In the rows, zero is written as 128.
Each path is a new rotation, seen through one point. The rows after it are directions, each followed by how far the rotation turns it, in degrees each step (0 if it stays put).
Each turn is a multiple of 5 degrees from 10 to 175, or 0.
Each row of a path follows its step; steps can be skipped.
Path 1:
step 0: [122 137 119 121 130 129 137 121 130 135 134 127 125 132 136 123 127 132
 137 135 129 120 134 125 121 118 125 125 135 136 128 123 125 115 118 136
 128 123 138 128 131 118 119 123 137 127 138 136 136 126 114 131 144 146
 124 112 136]
step 1: [124 123 134 126 129 134 139 137 146 123 121 141 126 129 121 126 117 135
 125 120 147 126 126 130 126 141 125 131 132 128 122 131 130 123 113 121
 131 129 132 128 125 122 138 127 136 122 136 118 143 131 129 124 119 142
 127 129 145]
step 2: [129 142 131 126 133 137 131 128 132 123 145 132 118 127 132 132 132 134
 122 121 124 136 128 112 130 126 135 113 134 141 116 122 130 124 140 125
 126 115 128 117 115 113 126 134 130 121 136 130 138 125 129 127 125 136
 119 118 128]
step 4: [136 138 135 123 135 125 139 132 126 125 126 143 126 124 133 125 130 134
 130 131 132 132 116 133 113 139 127 130 136 139 115 125 129 132 124 121
 124 128 116 137 134 111 134 133 122 128 127 136 137 122 112 133 126 141
 114 121 134]
step 6: [130 136 133 126 144 143 139 143 135 123 134 120 126 136 135 122 126 123
 127 139 136 124 129 135 126 144 134 122 133 131 123 133 134 132 128 138
 134 119 135 128 124 123 141 120 139 127 131 125 136 125 123 123 137 147
 122 131 127]
step 7: [129 144 132 139 128 124 128 134 135 117 127 128 122 125 131 130 130 142
 130 129 132 133 132 123 128 142 130 127 116 131 119 132 138 125 131 121
 139 124 110 127 128 117 120 123 138 121 127 124 139 131 128 135 108 125
 121 117 139]
step 9: [138 130 140 120 126 126 129 127 147 121 115 141 138 127 126 138 126 128
 126 136 143 127 132 133 132 144 119 121 125 139 129 136 129 133 128 135
 129 133 124 124 131 126 138 122 134 135 116 120 136 124 118 132 126 141
 122 121 138]
step 10: [135 135 133 131 134 129 135 128 131 132 137 122 126 128 131 133 138 112
 129 127 129 144 125 121 114 142 128 122 121 133 129 115 132 130 140 129
 133 117 115 124 122 128 119 139 130 121 131 123 136 132 129 128 135 136
 106 126 139]
step 11: [124 137 125 123 131 126 132 122 137 132 117 109 136 133 141 130 120 128
 133 139 135 128 145 130 134 124 128 120 122 138 125 130 135 121 125 137
 146 123 127 131 135 132 123 112 136 126 135 133 131 124 127 125 126 142
 122 123 139]
step 12: [129 123 127 127 139 135 139 141 131 126 124 134 127 134 122 125 117 131
 128 132 147 139 129 132 122 140 126 122 132 124 123 139 124 127 132 123
 134 130 111 135 140 113 118 136 127 132 135 118 143 123 128 131 128 135
 116 124 130]
[131 129 128 129 130 130 129 132 125 127 130 128 128 130 129 128 129 129
 129 127 128 128 128 127 127 128 127 128 129 131 129 126 124 130 130 125
 128 123 130 129 131 131 131 131 128 131 134 133 127 126 126 129 131 128
 125 128 124] | 170
[130 129 130 127 131 131 129 128 133 125 129 131 128 128 128 126 129 131
 128 127 129 130 123 128 125 131 128 131 128 127 132 128 130 132 126 125
 130 128 127 132 125 129 124 129 126 130 128 128 126 129 129 130 127 124
 128 128 131] | 130
[132 128 125 126 127 130 128 132 126 128 129 129 130 128 127 126 127 128
 126 128 130 128 129 132 127 129 128 127 129 127 132 129 132 125 126 127
 128 127 127 127 130 129 130 123 127 132 127 125 131 126 126 128 131 130
 134 128 128] | 130
Path 2:
step 0: [134 113 126 123 132 131 123 135 132 125 132 135 146 131 130 141 130 125
 134 115 127 125 125 144 125 126 135 140 122 122 131 126 131 127 119 142
 131 132 115 123 123 140 148 134 148 121 136 140 137 138 116 114 130 128
 120 121 121]
step 2: [111 143 121 133 126 122 127 121 133 133 126 116 124 125 124 120 133 123
 143 130 135 134 118 123 125 132 135 140 130 132 140 122 118 121 111 116
 145 127 134 134 130 142 133 117 114 143 127 126 125 134 137 138 132 115
 143 118 128]
step 3: [134 133 124 136 125 130 138 111 119 113 114 137 142 119 123 132 123 121
 137 131 122 124 124 116 136 126 131 132 145 136 127 130 125 128 133 120
 131 126 123 119 123 123 130 113 152 124 146 117 140 123 137 124 143 131
 134 130 129]
step 4: [141 110 144 127 130 137 115 121 118 134 130 124 109 130 130 132 118 119
 130 129 121 121 130 114 143 123 123 135 117 115 117 138 123 126 127 137
 113 123 116 120 138 130 130 121 122 131 136 134 140 129 125 117 128 114
 128 139 127]
step 5: [143 129 124 118 153 115 138 131 142 126 131 121 117 119 129 122 132 121
 118 128 140 115 131 134 128 117 137 130 123 133 127 125 123 125 121 127
 122 113 124 136 133 133 136 142 117 132 131 130 121 122 141 117 124 133
 123 118 108]
step 6: [119 129 143 120 118 112 134 126 117 117 122 125 132 131 128 120 124 132
 135 118 124 127 118 147 135 137 147 136 147 120 135 117 130 116 117 126
 138 124 131 126 133 125 139 145 139 122 118 122 123 130 131 127 118 129
 119 135 131]
step 8: [138 144 114 137 121 130 120 124 124 126 124 127 124 131 125 138 127 127
 140 135 136 128 125 122 114 127 146 132 104 129 128 124 111 122 136 134
 116 117 126 144 129 144 120 124 126 140 136 117 132 129 122 127 140 134
 121 136 133]
step 9: [129 126 129 139 133 113 135 123 111 122 123 135 118 119 125 139 131 126
 128 123 132 125 140 128 128 129 122 131 123 144 146 129 134 113 128 121
 135 128 134 118 154 134 140 112 116 130 133 122 132 135 147 135 129 119
 130 129 127]
step 10: [142 114 124 123 133 134 120 104 135 120 123 126 131 118 130 120 123 121
 136 118 117 123 136 130 132 143 133 122 154 120 123 122 138 142 120 127
 115 140 125 129 131 134 142 126 124 125 142 123 127 125 133 124 125 125
 138 125 127]
step 11: [137 109 123 122 137 131 126 132 133 135 136 127 115 133 119 130 113 123
 125 131 143 124 115 128 131 126 132 142 125 111 135 135 118 140 119 125
 125 106 121 126 117 130 138 131 147 114 133 130 125 130 125 129 120 131
 128 141 134]
[129 128 130 129 128 127 127 127 130 125 126 131 127 126 127 126 131 128
 133 131 128 130 130 126 128 130 129 131 126 130 126 128 130 132 132 126
 128 126 129 127 131 126 129 121 126 130 129 132 128 127 129 128 131 129
 130 129 132] | 60
[126 126 132 127 131 126 127 129 131 131 127 125 125 126 125 132 129 129
 130 124 128 125 129 128 125 130 129 126 127 130 129 125 131 125 131 133
 124 130 127 128 128 127 127 126 129 129 126 129 129 130 131 127 131 131
 128 128 125] | 85
[132 128 127 132 125 131 123 129 129 128 131 127 125 132 130 125 131 127
 126 129 129 124 126 129 128 128 126 129 127 128 127 130 129 128 129 132
 129 131 123 128 126 128 130 127 134 127 128 127 127 127 129 125 130 129
 129 130 130] | 100
